The rows below come in pairs that one turn or mirror swaps. Which row does each named row swap with?
The rows were stretched afterwards, more along some directions than others.
sosel: [-14,6,-7,1,-5,4,-8,1,-3,-5,7,-14,7,2,8,15,2,5,3,-2,-10,6,-3,6,2]
tiv: [8,-6,4,4,-8,-3,7,8,0,-5,3,9,-11,3,4,2,-4,0,5,-3,15,-5,-5,-6,-10]
Vapog: [-3,-3,11,-8,4,32,-11,-4,-4,-15,2,-14,25,-2,28,-13,8,-5,4,-8,-4,10,-7,0,-5]
Gimez: [-7,12,3,0,-5,6,-1,6,-5,3,4,-10,-6,3,2,11,-5,2,2,7,1,-15,-2,-1,-13]
dagu: [2,-13,-6,20,-2,-16,-5,-9,4,-8,9,1,-4,3,12,-2,-15,-7,3,6,1,4,-4,-2,24]
Geras: [3,1,-13,-4,-5,-2,11,4,1,-3,24,6,13,-4,16,-11,-23,4,-10,-16,2,-7,-5,-12,-5]
gisob: [5,-6,-31,-13,-3,15,24,-9,-3,-9,28,8,11,-1,18,-24,-19,2,-10,-8,7,-8,-15,0,12]
mivil: [-18,11,-6,-8,6,5,-4,-4,5,7,2,7,7,11,2,-2,-11,4,2,-2,-5,-2,2,2,9]
Ruva: [-12,2,-20,-8,-3,0,9,-6,-16,0,13,9,3,10,-1,5,-25,2,6,5,11,-24,-19,5,-12]
fanef: [-6,5,1,-4,2,7,-12,10,12,-10,11,-4,10,1,21,-20,-9,-4,-6,-7,3,10,-3,-2,6]
lobuf: [8,1,-8,0,6,16,20,6,-6,-8,33,19,-2,1,10,-5,-24,7,-1,-6,22,-7,-8,-8,13]
Sig: [6,-5,-13,-2,5,7,2,7,-12,-21,13,-9,10,20,-3,-3,-13,-2,14,2,13,2,-22,0,-7]
Num: [-2,5,-20,-11,-9,-2,-4,9,-21,-13,14,-22,9,9,5,-6,-20,-1,6,8,18,5,-19,-2,-26]
Fadin: [0,-8,-23,7,3,-4,18,-14,-2,-8,15,9,4,-3,22,-8,-19,0,-1,-5,0,-9,-10,0,28]
Vop: [-2,3,-16,-6,3,-7,-2,-5,10,-6,10,-7,15,6,4,13,-4,-7,3,-7,-8,8,-7,4,13]
paguf: [-6,2,3,-3,8,-7,2,5,3,-7,14,-6,-12,0,0,3,-3,-4,-4,-4,4,6,-6,-3,8]
buduz: [-1,5,-7,-23,2,17,11,13,-26,-12,25,-7,9,5,8,-8,-16,-3,7,3,22,-2,-16,-7,-22]
kiku: [-4,15,-9,-16,2,-13,6,7,-3,-9,16,1,-9,10,1,-1,-7,-5,5,-5,14,-4,-17,-9,4]
tuk: [-1,-17,-6,23,-10,-14,-2,-5,2,-12,11,5,-1,16,0,-10,-27,-1,4,-4,10,-2,-9,1,19]
fibaf: [-10,8,-3,-1,2,-10,3,12,13,-4,15,3,6,3,3,-7,-9,5,-2,-3,9,5,-2,-7,23]
sido: [-5,9,-9,2,-26,-12,-1,12,-2,4,19,0,4,-6,14,-9,-14,0,-7,-13,14,7,0,-7,-15]
dume: [-3,1,-17,-12,-4,11,-6,-5,-19,-15,12,-20,16,4,5,-12,-8,-7,4,3,8,-5,-23,-5,-22]
pamam: [4,0,-3,4,7,29,-6,4,0,-1,12,-22,18,-5,31,-5,-8,0,-2,-9,-10,11,6,-8,-2]
Lese: [3,0,-3,-15,8,15,12,10,-14,0,20,-11,7,-2,12,18,-13,-7,4,-2,7,2,6,-12,-23]
taz: [6,-13,1,11,6,3,5,1,8,0,22,20,-1,-6,19,3,-14,1,1,-5,20,-1,0,-9,22]
duv: [-6,-6,21,-4,9,19,6,6,16,-4,-6,10,13,19,10,5,-10,-5,4,-3,5,-1,-8,9,18]
tov: [-8,0,-4,-6,-2,19,2,-7,-12,-1,8,0,11,1,13,1,-6,6,8,0,7,-15,-6,3,-10]
Duliz: [-11,0,-12,-1,-8,-9,6,-4,-18,-1,9,-6,-4,5,-4,16,-15,4,9,8,13,-16,-11,3,-12]
fis: [-3,1,-8,-12,2,-9,12,11,8,-6,9,-13,12,8,-2,2,-19,4,-3,2,8,-6,-22,-8,9]
kem: [11,-12,-5,15,-2,16,-10,2,-3,-10,11,-16,7,-7,33,-10,-5,-9,-3,1,-6,18,-1,-9,1]
sud: [6,2,1,1,12,5,2,9,-6,-24,15,-14,7,4,7,-6,-5,-8,-2,-4,5,9,-19,-14,4]
lus: [-16,4,-5,-6,-3,-6,-12,4,-10,-6,0,-13,17,11,3,11,-6,-9,10,7,7,12,-15,7,-13]
Zis: [-9,4,-7,-5,2,-19,4,2,-9,-9,14,0,-9,3,-7,8,-15,-3,1,-7,16,-1,-14,-7,3]
Bip: [-15,8,-4,-8,2,-5,-6,2,0,2,3,-23,18,9,1,11,-6,-1,9,-5,-8,4,-12,4,-1]
naz: [-5,1,-11,-16,-1,23,8,1,-5,-5,15,-1,28,3,21,-15,-8,2,5,0,1,-9,-10,-1,-4]
Nago: [3,-3,-22,-19,15,5,13,-5,5,-15,23,3,18,-1,7,-10,-16,8,-7,-12,-4,-11,-26,-2,18]
sene: [-14,11,-32,-23,-3,-17,9,-4,-13,-4,22,1,5,11,-12,6,-11,-2,5,4,15,-20,-25,-1,-3]
Kegud: [-11,18,-14,-29,-1,-4,8,6,-8,0,18,-9,6,4,-4,6,-1,3,12,5,3,-18,-17,-6,-11]
gadi: [-10,10,-21,-5,-10,-20,3,3,-3,1,14,-13,8,-5,10,11,-6,3,-4,-8,-12,-5,-4,0,0]
farup: [-17,22,-23,-23,-5,-9,11,8,-4,2,24,-1,5,1,5,5,-8,9,12,6,7,-12,-9,-4,5]
kalen: [-4,-3,-7,-9,9,12,20,-8,5,-1,14,19,5,-1,15,-11,-3,2,1,-6,5,-10,-3,1,21]
Fata: [0,-11,-2,-5,16,23,13,-10,-1,-13,3,1,15,2,16,-10,-9,-6,-4,-3,-5,-1,-9,-2,14]
Tuzum: [16,0,-3,-7,11,23,0,6,-12,-21,13,-21,9,-4,18,-3,-5,-13,-4,-11,-7,18,-14,-2,0]
pomu: [1,-6,-6,-3,6,20,12,4,-10,-12,25,11,-2,1,6,-13,-22,5,3,1,24,-7,-12,-10,3]
kofov: [-15,17,-8,-15,-9,-14,-12,13,6,6,4,2,-11,6,7,13,-8,-2,0,-1,17,1,-6,-2,-9]
kopa: [-7,0,-4,12,-17,-18,-4,9,-7,1,20,6,-2,6,7,10,-21,-2,11,-3,18,3,0,-2,4]
Faket: [0,9,8,-4,13,7,4,11,-1,-6,5,7,-4,-9,6,22,7,-6,3,0,9,2,2,-4,6]
bagi: [-10,2,-11,-2,6,2,5,-10,5,-4,1,-4,7,0,12,3,1,2,-3,-6,-15,-4,-5,3,18]
tir: [-5,5,-9,-20,-1,17,15,7,-17,-9,33,8,15,6,8,-9,-25,11,1,-9,21,-13,-10,0,-2]
neni: [6,2,-20,-14,-2,2,-7,12,0,-6,26,-6,3,-3,12,-9,-14,-4,-8,1,7,1,-20,-11,-17]
Tok: [-5,0,-21,-7,-3,-2,0,-6,11,-5,7,-2,15,0,17,-4,-3,-3,-11,-8,-12,1,-14,2,10]
Div: [2,2,14,13,-3,0,-8,10,1,3,6,-8,-11,-5,26,27,-2,-4,2,-5,8,1,15,-1,0]
Zesa: [-11,2,-5,-3,-10,8,-11,-1,-9,-4,1,2,8,13,11,-5,-21,-5,5,8,18,3,-4,8,-18]
Pifeg: [2,4,-3,-9,-3,19,15,8,-23,-14,23,-7,3,4,7,0,-12,-3,10,-1,11,10,-11,0,-11]
sed: [-1,-2,7,5,-1,13,3,9,-10,-7,15,9,2,8,10,-2,-19,-3,7,-1,34,2,-7,-9,3]
Vidok: [5,-3,-14,0,7,-12,14,9,-5,-16,24,-7,3,5,4,-6,-17,-2,-6,-4,5,2,-19,-15,17]
Tovel: [3,5,-16,-14,-12,21,-9,3,3,-5,11,-12,14,5,18,-9,-10,1,2,-2,5,1,-8,3,-17]
Fot: [2,-11,-27,-12,6,-3,5,4,-1,-12,25,0,9,3,9,-20,-19,-13,-5,-2,2,7,-20,-11,5]
bir: [-6,2,-34,-2,-19,-27,-2,12,-19,-5,29,-1,5,-1,4,-1,-33,1,2,2,36,-3,-21,-5,-12]
dudop: [-9,5,-21,-12,-11,6,-1,-3,-10,1,16,0,12,-2,18,7,-2,1,10,4,10,-8,-8,5,-11]
Rela: [11,-13,-10,-1,14,9,7,-1,-9,-18,18,-12,15,7,8,-8,-16,-14,0,1,-6,14,-16,-11,10]
Por: [5,4,-19,-4,-1,8,21,2,2,-4,22,5,14,-5,20,-5,-18,7,-10,-16,-1,-2,0,-7,8]
tumo: [1,-3,-10,1,8,5,9,10,-5,-7,22,19,0,7,2,7,-22,-4,3,5,21,-1,-26,-9,20]
geg: [-7,-5,-27,-5,1,7,17,-12,-9,-14,18,-6,15,2,2,-4,-12,-1,0,-2,-7,6,-15,8,12]
Nuze: [-11,13,-15,-2,-11,-17,2,4,-5,8,13,8,-11,0,0,14,-10,7,-1,-2,16,-21,-6,-4,-3]
nalak: [-14,13,-7,-8,2,-7,0,10,5,-1,23,0,7,-5,6,-3,6,-3,6,3,5,3,-2,-8,12]
bulu: [-5,9,-15,-20,4,-6,5,6,2,-15,22,-7,4,10,7,-16,-8,4,-3,-8,0,-9,-15,-10,16]
vepo: [-2,7,6,-7,-11,0,-6,14,-10,3,18,-5,-3,-3,9,-2,-8,-4,4,-6,17,2,6,-12,-22]
vemu: [-2,4,-29,-4,-9,-20,5,7,-5,-5,22,6,8,3,16,8,-17,-6,8,-3,21,12,-13,-6,9]
rit: [-2,-5,7,6,8,10,21,-9,3,-5,1,8,12,4,16,2,-4,-6,7,-8,-1,3,5,4,22]
maza: [-3,12,-33,-23,-7,6,4,4,-17,-5,23,-2,4,6,11,6,-17,7,9,-2,13,-13,-13,-7,-17]
ligan: [-11,6,3,-9,2,17,-11,1,-9,-12,7,-7,9,3,12,-7,-11,-8,4,-1,10,6,-2,10,-4]
mura: [5,1,-14,0,-2,-13,-3,7,-10,-9,19,-3,-13,-8,23,0,-7,-6,0,-8,19,9,-8,-9,-14]
Dorun: [-3,2,-6,12,-9,-10,-9,-5,0,6,11,-3,-3,-5,19,-10,-10,10,5,-4,10,-8,6,-7,7]

ligan pairs with tuk
Lese pairs with fis
fanef pairs with kopa
tov pairs with bagi
pamam pairs with Bip
tir pairs with bulu
mura pairs with tumo

The rows below come in pairs that one turn or mirror swaps. Which row does each named row swap with?
The rows were stretched afterwards, more along some directions than others.
mima: [10,-11,-9,19,-12,1,-5,21,16,-10,-4,15,9,-2,14,9,8,7,1]
lobeb: [-9,-1,0,-3,-1,9,-5,-7,5,9,4,-5,3,1,2,-21,14,21,-12]
zago: [17,-6,-6,22,-4,-1,-6,28,19,-7,1,14,9,-9,15,1,7,6,7]
Puz: [15,-8,-8,17,-5,1,-4,27,17,-9,-2,15,11,-8,14,4,7,6,5]
Mamuv: [-12,-2,3,18,11,-4,2,4,8,8,-3,4,-15,3,9,-9,-2,-2,14]
rosi: [1,4,2,8,11,-12,10,9,3,7,11,14,-19,2,17,-4,-4,-10,-23]
ruk: [-8,-1,-10,17,-6,-2,-1,3,8,-6,11,-3,-8,2,16,-6,8,-24,4]
Mor: [-18,1,-10,-4,-11,8,8,-1,-1,3,-11,7,4,15,-14,14,-5,10,-1]
memi: [9,9,-3,-5,-16,-7,-5,6,0,4,7,3,-7,-16,7,-2,6,-11,15]
Rosud: [4,-3,3,6,-11,10,7,0,5,14,6,9,2,-15,10,-16,1,-3,2]
kep: [-19,1,-9,-5,-12,11,9,2,-4,5,-8,6,5,11,-13,7,-5,12,-5]
minas: [14,6,-5,-15,-1,-2,4,0,-5,11,4,3,-4,-10,-8,-14,13,11,-11]
pivar: [-3,3,-11,10,14,-3,-2,-13,9,-1,-2,5,-10,-8,-5,-16,-4,-7,15]
geba: [-1,1,-6,3,5,-8,5,10,0,5,14,19,-19,1,14,-4,-8,-6,-22]
rek: [-21,-12,-4,-6,0,-8,-2,-11,2,-6,1,-7,-18,17,-10,9,-3,8,12]
Tuv: [-23,-1,-12,-4,-10,11,12,-2,-1,1,-14,7,4,16,-11,16,-7,9,-3]
Gilut: [-5,1,0,5,11,-5,12,12,2,3,8,18,-19,0,15,-4,-9,-10,-23]
sis: [11,-9,-7,21,-9,1,-3,23,19,-5,-2,16,12,-9,14,8,8,4,2]
raral: [30,15,8,3,-11,1,-5,5,0,5,-4,1,1,-2,18,-9,8,4,6]
virov: [-19,1,-13,-5,-13,12,6,1,-1,-2,-13,6,3,12,-10,8,-6,13,0]
zozis: [-20,11,10,5,0,13,-13,3,-12,4,3,1,1,17,2,2,2,-11,4]
vazo: [-13,4,-9,12,-7,15,10,-10,18,23,4,8,14,4,-11,0,13,-1,1]
keper: [-20,7,-11,17,-3,10,-11,-15,2,7,-4,-5,-14,13,11,-8,-6,-13,0]
galer: [18,-7,-4,21,-7,-3,-8,29,14,-9,3,18,10,-7,13,2,8,2,1]
Lim: [5,5,-17,13,-2,12,2,-5,19,0,-4,-6,-16,-1,11,-7,14,5,3]
Rupaz: [11,-3,-16,-10,3,-9,9,0,8,-7,6,-5,2,-4,-3,4,6,-12,-1]
miza: [1,-6,-18,-12,3,-1,5,3,6,-8,7,-3,2,-7,-10,2,2,-16,-1]
mepud: [3,12,-5,-1,1,3,-4,-2,2,0,-10,-10,-2,-4,-8,13,7,-9,25]
nuvi: [0,12,-4,-15,-9,3,-8,-9,-11,12,2,6,-16,-6,2,-10,-9,-3,-11]
sube: [17,28,-3,10,-2,-5,-9,3,7,-3,-5,6,-19,-17,6,-15,13,-7,5]
luse: [0,11,-6,9,11,-14,9,8,2,7,7,17,-22,-3,14,-4,-4,-15,-12]
zem: [-5,2,7,-1,-10,-12,11,-5,3,-9,9,11,-4,7,-5,-1,19,-2,-3]
Medus: [4,-3,-23,-7,4,-10,0,-1,7,-2,7,-10,3,-11,-8,6,4,-17,10]
rubir: [-19,5,-3,-3,0,-2,8,5,0,8,1,-5,2,-2,0,20,23,-4,9]
riva: [-25,-11,-4,-1,-4,-15,-6,-6,2,-1,1,-11,-7,3,-11,-1,10,1,13]
keru: [-7,-7,4,14,10,-16,4,8,-1,-9,13,0,-7,13,3,-1,11,-7,-1]
lusid: [-3,0,-2,0,12,-12,14,5,2,5,6,15,-17,9,13,-8,-4,-4,-22]
Zom: [11,-2,-15,-12,4,-10,4,2,6,-3,12,-3,1,-9,-10,-7,5,-14,1]
bek: [-18,-5,8,4,-7,-3,2,-9,-7,8,-4,-4,-3,31,6,-5,2,5,1]
pemu: [-20,5,-10,-4,-9,10,5,3,-1,0,-10,9,5,10,-14,7,-6,8,3]
Zeze: [10,-9,-10,18,-3,6,-4,26,15,-9,-1,14,12,-7,13,5,4,5,5]
dasir: [8,10,16,17,8,-5,-9,21,13,8,18,14,9,-12,7,-4,-5,2,18]
mup: [-24,-4,-13,-5,-11,13,13,1,-2,1,-12,10,6,15,-12,18,-5,8,-4]
sife: [1,-6,-28,-4,-4,1,6,-3,9,-4,11,-6,1,-4,-5,3,4,-15,-3]

zago pairs with Mor
Mamuv pairs with mepud
memi pairs with keper
nuvi pairs with ruk
luse pairs with Medus

